128 stands for zero in the data rows.
Here are some points, each followed by its number:
np.array([109, 163, 169, 201, 091, 216, 172, 163, 107, 132, 068, 113]) 0
np.array([107, 162, 169, 217, 089, 230, 172, 178, 155, 146, 069, 115]) 1
np.array([095, 151, 113, 144, 133, 126, 149, 141, 134, 125, 100, 125]) 2
np.array([144, 167, 166, 211, 084, 214, 171, 161, 116, 109, 065, 111]) 3
np.array([200, 151, 117, 157, 068, 248, 148, 166, 063, 104, 076, 119]) 4
np.array([115, 120, 107, 106, 152, 082, 121, 109, 165, 155, 145, 138]) 5
np.array([092, 188, 130, 163, 128, 164, 192, 153, 129, 132, 061, 100]) 6
np.array([145, 071, 130, 093, 131, 075, 062, 093, 106, 075, 197, 152]) 7
np.array([150, 137, 133, 136, 109, 168, 135, 139, 114, 098, 113, 111]) 8
np.array([100, 092, 095, 098, 165, 037, 088, 092, 130, 126, 191, 141]) 9
np.array([104, 190, 129, 172, 122, 170, 196, 155, 122, 184, 059, 100]) 10
np.array([139, 168, 110, 177, 096, 220, 177, 163, 090, 104, 069, 116]) 11
New points follow, each followed by the number of its nearest point above.
np.array([121, 140, 169, 165, 110, 168, 137, 139, 133, 120, 108, 111]) 8
np.array([156, 158, 153, 199, 078, 229, 165, 163, 106, 103, 069, 113]) 3
np.array([126, 170, 131, 148, 100, 208, 176, 161, 122, 128, 070, 110]) 11
np.array([139, 135, 099, 161, 111, 179, 142, 140, 094, 108, 114, 127]) 8
np.array([100, 188, 128, 163, 126, 167, 193, 154, 124, 118, 059, 105]) 6
np.array([087, 098, 105, 045, 174, 024, 089, 083, 146, 106, 186, 139]) 9
np.array([082, 160, 136, 115, 145, 122, 165, 141, 137, 086, 096, 114]) 2
np.array([114, 116, 114, 107, 142, 093, 110, 116, 146, 134, 152, 137]) 5
np.array([128, 111, 092, 102, 143, 092, 115, 110, 141, 181, 150, 147]) 5
np.array([205, 070, 138, 084, 132, 072, 067, 096, 113, 081, 200, 153]) 7
np.array([154, 158, 086, 149, 096, 215, 179, 155, 123, 201, 073, 125]) 10
np.array([098, 158, 116, 142, 137, 127, 154, 141, 162, 187, 103, 120]) 2
np.array([116, 111, 122, 126, 139, 086, 111, 118, 131, 137, 151, 138]) 5
np.array([137, 168, 086, 176, 100, 221, 178, 163, 079, 122, 073, 123]) 11
np.array([098, 181, 143, 175, 116, 181, 184, 156, 129, 117, 062, 101]) 6
np.array([222, 147, 119, 182, 068, 254, 143, 175, 107, 133, 075, 134]) 4
np.array([113, 183, 139, 135, 126, 170, 188, 161, 169, 133, 056, 115]) 6
